In the data rows, 500 means zero.
Here are some numbered points:
[480. 479. 545. 542. 579. 542. 727. 513. 404. 584. 502. 398. 511. 652. 379. 413. 489. 459. 452. 537. 357. 451. 668. 356. 512.] 0
[505. 471. 479. 517. 430. 461. 463. 363. 533. 435. 505. 441. 461. 485. 438. 604. 531. 476. 620. 583. 449. 436. 451. 445. 527.] 1
[952. 661. 423. 648. 483. 550. 658. 265. 393. 382. 485. 248. 795. 923. 689. 267. 259. 530. 577. 620. 807. 550. 857. 273. 240.] 2
[472. 324. 507. 746. 684. 427. 478. 112. 528. 241. 647. 385. 794. 708. 193. 835. 360. 344. 702. 538. 225. 399. 731. 589. 691.] 3
[506. 483. 561. 376. 372. 744. 456. 639. 653. 496. 518. 411. 397. 276. 408. 538. 484. 446. 360. 324. 407. 537. 650. 465. 346.] 4
[446. 604. 719. 574. 633. 501. 587. 579. 441. 543. 510. 603. 449. 692. 619. 510. 481. 448. 492. 388. 467. 562. 356. 342. 442.] 5
[488. 499. 540. 562. 467. 607. 482. 488. 542. 502. 547. 486. 450. 635. 513. 537. 494. 364. 481. 528. 668. 339. 350. 524. 398.] 6
[485. 526. 524. 559. 444. 591. 591. 609. 528. 609. 533. 564. 501. 520. 610. 683. 494. 369. 436. 435. 421. 571. 491. 424. 486.] 7
[530. 498. 371. 474. 456. 403. 427. 280. 462. 599. 532. 528. 686. 565. 367. 617. 465. 341. 532. 635. 565. 474. 518. 503. 522.] 8
[288. 445. 631. 357. 579. 422. 448. 590. 479. 357. 455. 591. 457. 495. 450. 513. 424. 766. 431. 429. 413. 548. 447. 291. 642.] 9
[407. 549. 728. 419. 615. 781. 553. 750. 545. 472. 417. 491. 370. 601. 522. 296. 503. 521. 334. 249. 334. 578. 493. 402. 259.] 10
[540. 518. 475. 481. 553. 393. 588. 375. 473. 607. 541. 521. 524. 535. 518. 610. 387. 389. 551. 567. 521. 552. 548. 450. 489.] 11
[462. 533. 559. 472. 469. 663. 478. 671. 535. 493. 451. 526. 486. 534. 523. 508. 554. 493. 395. 332. 380. 584. 486. 430. 425.] 12
[266. 621. 375. 501. 386. 491. 440. 809. 693. 425. 622. 479. 456. 327. 593. 537. 587. 660. 478. 388. 275. 330. 522. 305. 533.] 13
[627. 0. 362. 407. 555. 280. 954. 197. 354. 626. 653. 306. 483. 0. 225. 754. 281. 501. 999. 974. 999. 240. 479. 628. 885.] 14
[759. 997. 999. 534. 688. 345. 584. 0. 341. 735. 517. 324. 652. 379. 731. 700. 851. 805. 221. 596. 999. 999. 394. 600. 0.] 15
[478. 460. 501. 430. 522. 539. 453. 538. 523. 424. 538. 515. 477. 573. 432. 562. 539. 485. 574. 426. 413. 487. 537. 497. 445.] 16
[454. 615. 283. 595. 263. 540. 611. 549. 518. 524. 666. 282. 503. 10. 545. 360. 578. 659. 358. 371. 280. 503. 688. 311. 482.] 17
[631. 461. 627. 587. 554. 636. 484. 521. 537. 452. 340. 484. 332. 774. 500. 576. 401. 305. 437. 364. 356. 576. 418. 659. 204.] 18
[445. 54. 205. 257. 0. 562. 135. 738. 766. 131. 412. 649. 876. 0. 476. 381. 722. 482. 615. 511. 400. 414. 403. 999. 543.] 19
[603. 951. 456. 636. 33. 143. 633. 636. 575. 361. 388. 616. 591. 552. 841. 91. 438. 417. 554. 548. 210. 593. 138. 385. 316.] 20
[488. 251. 488. 262. 586. 476. 450. 760. 657. 320. 417. 360. 587. 228. 531. 276. 257. 604. 493. 441. 358. 592. 556. 444. 434.] 21
[573. 546. 481. 317. 506. 543. 526. 440. 332. 594. 639. 443. 410. 330. 293. 330. 517. 575. 594. 506. 772. 529. 410. 527. 479.] 22
[489. 635. 382. 543. 543. 362. 392. 496. 420. 443. 555. 676. 605. 443. 551. 330. 577. 492. 507. 678. 858. 414. 350. 570. 544.] 23
[368. 372. 366. 566. 376. 421. 597. 698. 322. 559. 451. 569. 559. 374. 503. 347. 505. 603. 511. 591. 293. 542. 566. 441. 664.] 24
[615. 316. 414. 459. 457. 457. 494. 451. 398. 535. 436. 520. 552. 553. 485. 520. 493. 512. 617. 630. 575. 455. 506. 666. 625.] 25
[349. 669. 403. 535. 684. 724. 360. 286. 628. 259. 489. 405. 383. 875. 336. 328. 723. 667. 244. 317. 613. 135. 948. 485. 207.] 26
[537. 534. 481. 517. 542. 541. 468. 454. 494. 463. 456. 447. 378. 569. 473. 447. 521. 500. 432. 361. 404. 548. 540. 567. 397.] 27
[480. 474. 511. 530. 408. 424. 540. 229. 540. 445. 537. 421. 435. 566. 445. 699. 507. 457. 667. 553. 408. 423. 455. 352. 572.] 28
[565. 418. 663. 382. 685. 560. 442. 512. 632. 417. 587. 423. 504. 553. 505. 694. 451. 494. 531. 302. 306. 760. 433. 445. 367.] 29
[534. 510. 356. 501. 480. 587. 612. 471. 417. 523. 503. 428. 556. 444. 532. 231. 593. 634. 361. 561. 654. 409. 594. 506. 489.] 30
[566. 494. 760. 361. 490. 730. 807. 428. 379. 673. 631. 457. 410. 442. 365. 609. 457. 386. 599. 349. 431. 625. 474. 312. 370.] 31
[468. 514. 468. 567. 482. 477. 487. 638. 440. 509. 420. 543. 525. 577. 539. 415. 461. 484. 537. 462. 358. 527. 437. 352. 540.] 32
New points follow, each followed by the numbers of its three nearest points above by angle, nearest first.
[453. 439. 444. 538. 542. 393. 517. 521. 514. 459. 517. 502. 560. 298. 546. 544. 414. 503. 646. 637. 566. 403. 411. 538. 661.] : 14 23 25
[369. 554. 387. 502. 387. 537. 418. 692. 677. 423. 623. 415. 404. 297. 573. 544. 626. 617. 456. 447. 370. 393. 493. 392. 561.] : 13 17 4
[630. 101. 460. 394. 516. 344. 871. 206. 310. 586. 695. 312. 452. 0. 251. 844. 326. 457. 999. 771. 872. 281. 463. 740. 731.] : 14 25 22
[299. 446. 546. 299. 403. 385. 519. 465. 284. 596. 308. 770. 182. 742. 478. 777. 446. 484. 749. 619. 273. 346. 616. 880. 808.] : 25 28 16
[555. 670. 217. 607. 501. 236. 309. 619. 494. 461. 563. 460. 503. 303. 475. 394. 564. 574. 418. 670. 654. 443. 272. 517. 640.] : 23 20 22
[463. 530. 435. 535. 499. 464. 371. 599. 529. 454. 465. 600. 586. 450. 594. 485. 581. 528. 432. 515. 634. 479. 449. 417. 609.] : 23 13 19
[559. 489. 333. 539. 516. 585. 646. 452. 381. 507. 511. 388. 551. 455. 542. 102. 620. 686. 266. 673. 694. 408. 599. 516. 416.] : 30 2 23
[479. 450. 522. 526. 434. 583. 502. 649. 557. 569. 539. 581. 496. 499. 578. 684. 528. 380. 420. 470. 408. 588. 456. 465. 454.] : 7 12 4
[189. 566. 642. 580. 627. 576. 682. 652. 834. 426. 594. 275. 517. 368. 675. 483. 343. 666. 513. 376. 153. 297. 593. 227. 554.] : 13 17 21
[197. 275. 210. 698. 258. 280. 687. 937. 107. 600. 521. 606. 771. 295. 592. 111. 508. 752. 465. 624. 55. 582. 670. 390. 909.] : 24 32 17
[496. 532. 480. 425. 488. 549. 430. 569. 485. 504. 525. 528. 445. 462. 494. 479. 607. 508. 531. 364. 538. 589. 438. 505. 511.] : 12 22 10
[442. 535. 366. 596. 494. 457. 428. 620. 467. 512. 517. 654. 680. 410. 627. 452. 584. 557. 407. 552. 628. 442. 436. 414. 665.] : 23 24 30
[495. 575. 351. 539. 476. 497. 409. 534. 482. 498. 462. 402. 479. 545. 462. 272. 527. 570. 505. 371. 411. 474. 543. 518. 483.] : 27 26 30
[244. 424. 588. 278. 396. 364. 569. 449. 245. 618. 252. 735. 142. 723. 536. 766. 450. 481. 746. 631. 335. 311. 705. 935. 807.] : 25 14 28
[441. 542. 375. 540. 185. 529. 329. 394. 555. 737. 431. 349. 715. 277. 614. 715. 726. 754. 201. 699. 814. 736. 539. 682. 250.] : 15 30 19
[485. 402. 630. 540. 318. 563. 363. 636. 675. 584. 603. 588. 358. 577. 457. 736. 379. 89. 742. 493. 427. 450. 38. 479. 442.] : 6 7 18
[463. 545. 557. 502. 571. 516. 466. 547. 646. 432. 485. 480. 522. 611. 545. 573. 520. 539. 430. 455. 490. 444. 585. 429. 476.] : 26 12 10
[566. 298. 306. 387. 648. 335. 312. 313. 445. 579. 506. 621. 770. 524. 311. 653. 424. 435. 518. 572. 594. 599. 638. 591. 598.] : 8 25 3
[137. 230. 747. 519. 377. 525. 494. 441. 562. 431. 304. 731. 517. 862. 530. 766. 239. 652. 389. 532. 124. 431. 515. 68. 679.] : 9 32 28
[279. 237. 551. 570. 411. 631. 448. 663. 561. 343. 624. 569. 318. 354. 469. 583. 505. 325. 624. 586. 632. 152. 206. 578. 456.] : 6 19 1
[353. 713. 421. 468. 450. 594. 437. 618. 641. 490. 518. 435. 524. 555. 433. 448. 573. 662. 425. 400. 375. 339. 635. 223. 477.] : 13 26 17
[646. 690. 436. 631. 999. 349. 253. 111. 653. 135. 623. 193. 983. 803. 106. 717. 517. 607. 340. 296. 395. 566. 642. 501. 660.] : 3 26 29
[433. 704. 270. 594. 200. 539. 622. 563. 506. 583. 637. 266. 518. 34. 592. 386. 543. 615. 355. 353. 267. 521. 668. 301. 504.] : 17 13 4
[366. 708. 457. 88. 292. 333. 139. 358. 731. 575. 403. 680. 660. 374. 287. 720. 420. 624. 279. 373. 618. 723. 304. 157. 829.] : 9 8 13
[552. 511. 589. 691. 766. 295. 380. 494. 452. 466. 409. 616. 450. 890. 488. 600. 569. 385. 425. 485. 427. 527. 344. 430. 491.] : 5 18 32
[471. 472. 528. 535. 537. 561. 579. 511. 438. 579. 463. 459. 511. 536. 434. 456. 456. 478. 460. 486. 407. 482. 496. 412. 471.] : 0 31 10
[453. 366. 376. 454. 310. 628. 338. 602. 500. 526. 551. 574. 458. 329. 475. 614. 621. 387. 454. 481. 592. 474. 396. 683. 461.] : 19 4 6
[446. 543. 702. 458. 470. 846. 461. 999. 583. 511. 399. 497. 470. 608. 580. 464. 578. 425. 244. 131. 109. 732. 511. 354. 294.] : 12 10 4
[516. 511. 437. 411. 554. 507. 432. 545. 431. 511. 439. 504. 426. 540. 291. 470. 473. 559. 528. 522. 553. 454. 585. 456. 530.] : 22 26 16
[430. 310. 391. 246. 496. 654. 245. 633. 673. 192. 682. 557. 438. 719. 252. 754. 746. 483. 580. 306. 179. 461. 686. 402. 336.] : 16 29 12
[534. 321. 449. 473. 481. 441. 672. 386. 438. 538. 537. 433. 497. 295. 390. 605. 469. 497. 736. 685. 685. 407. 479. 538. 642.] : 14 25 1
[390. 519. 436. 544. 637. 393. 760. 745. 232. 538. 329. 428. 445. 442. 609. 146. 593. 812. 304. 508. 301. 631. 689. 411. 555.] : 24 30 0
[578. 671. 373. 598. 493. 377. 493. 473. 456. 604. 493. 485. 596. 460. 621. 450. 513. 457. 434. 569. 718. 577. 434. 497. 600.] : 23 15 30
[215. 786. 329. 350. 321. 403. 246. 692. 402. 440. 488. 552. 90. 418. 265. 257. 744. 614. 661. 384. 227. 501. 514. 464. 572.] : 13 24 16
[523. 586. 471. 678. 432. 447. 445. 359. 364. 566. 485. 615. 611. 697. 244. 427. 304. 314. 541. 581. 566. 476. 673. 441. 486.] : 8 2 11
[684. 447. 478. 829. 790. 290. 392. 52. 610. 260. 725. 351. 972. 804. 132. 888. 334. 314. 613. 587. 335. 454. 813. 538. 738.] : 3 8 28
[346. 639. 498. 457. 489. 520. 492. 504. 671. 435. 541. 453. 452. 397. 519. 501. 561. 622. 576. 453. 473. 375. 587. 477. 526.] : 13 17 26
[786. 439. 531. 287. 433. 631. 133. 518. 741. 464. 435. 441. 266. 512. 321. 776. 486. 95. 556. 569. 750. 600. 148. 651. 552.] : 6 18 1
[451. 658. 629. 649. 628. 565. 591. 533. 489. 543. 559. 490. 415. 729. 586. 547. 598. 479. 323. 321. 378. 514. 487. 350. 339.] : 5 10 12
[517. 341. 541. 648. 511. 645. 577. 418. 552. 496. 492. 584. 472. 619. 616. 639. 495. 372. 609. 424. 442. 536. 573. 595. 355.] : 18 7 29
[570. 676. 511. 655. 607. 618. 426. 320. 437. 426. 314. 350. 174. 759. 447. 412. 563. 446. 359. 278. 257. 579. 527. 678. 182.] : 27 18 26
[348. 592. 469. 459. 372. 602. 474. 489. 816. 511. 592. 432. 580. 476. 590. 677. 492. 547. 517. 394. 338. 370. 558. 299. 540.] : 13 4 17
[559. 470. 578. 269. 398. 472. 647. 703. 343. 490. 640. 450. 766. 233. 650. 22. 752. 767. 375. 455. 625. 683. 424. 530. 633.] : 30 22 24
[545. 577. 476. 550. 571. 524. 486. 455. 478. 455. 496. 458. 359. 614. 482. 488. 531. 516. 429. 394. 397. 524. 536. 583. 365.] : 27 18 26
[459. 505. 408. 632. 455. 451. 451. 649. 441. 491. 421. 573. 573. 578. 525. 402. 482. 477. 505. 537. 296. 538. 413. 340. 546.] : 32 24 20
[733. 681. 527. 620. 999. 324. 271. 142. 701. 151. 634. 254. 866. 817. 85. 735. 462. 536. 321. 282. 462. 655. 653. 534. 618.] : 3 29 26
[493. 625. 333. 562. 307. 486. 521. 557. 557. 499. 619. 339. 479. 184. 515. 418. 576. 623. 380. 500. 363. 515. 624. 379. 448.] : 17 13 4
[245. 401. 651. 310. 618. 392. 430. 589. 507. 332. 461. 631. 419. 511. 439. 551. 400. 815. 434. 440. 374. 571. 427. 303. 675.] : 9 21 13
[626. 409. 657. 304. 622. 462. 615. 441. 370. 579. 391. 572. 435. 509. 285. 427. 408. 462. 754. 523. 500. 588. 375. 227. 590.] : 31 22 14
[556. 504. 418. 479. 429. 503. 523. 531. 468. 505. 482. 352. 615. 547. 572. 391. 380. 549. 523. 515. 466. 587. 628. 427. 484.] : 2 21 30
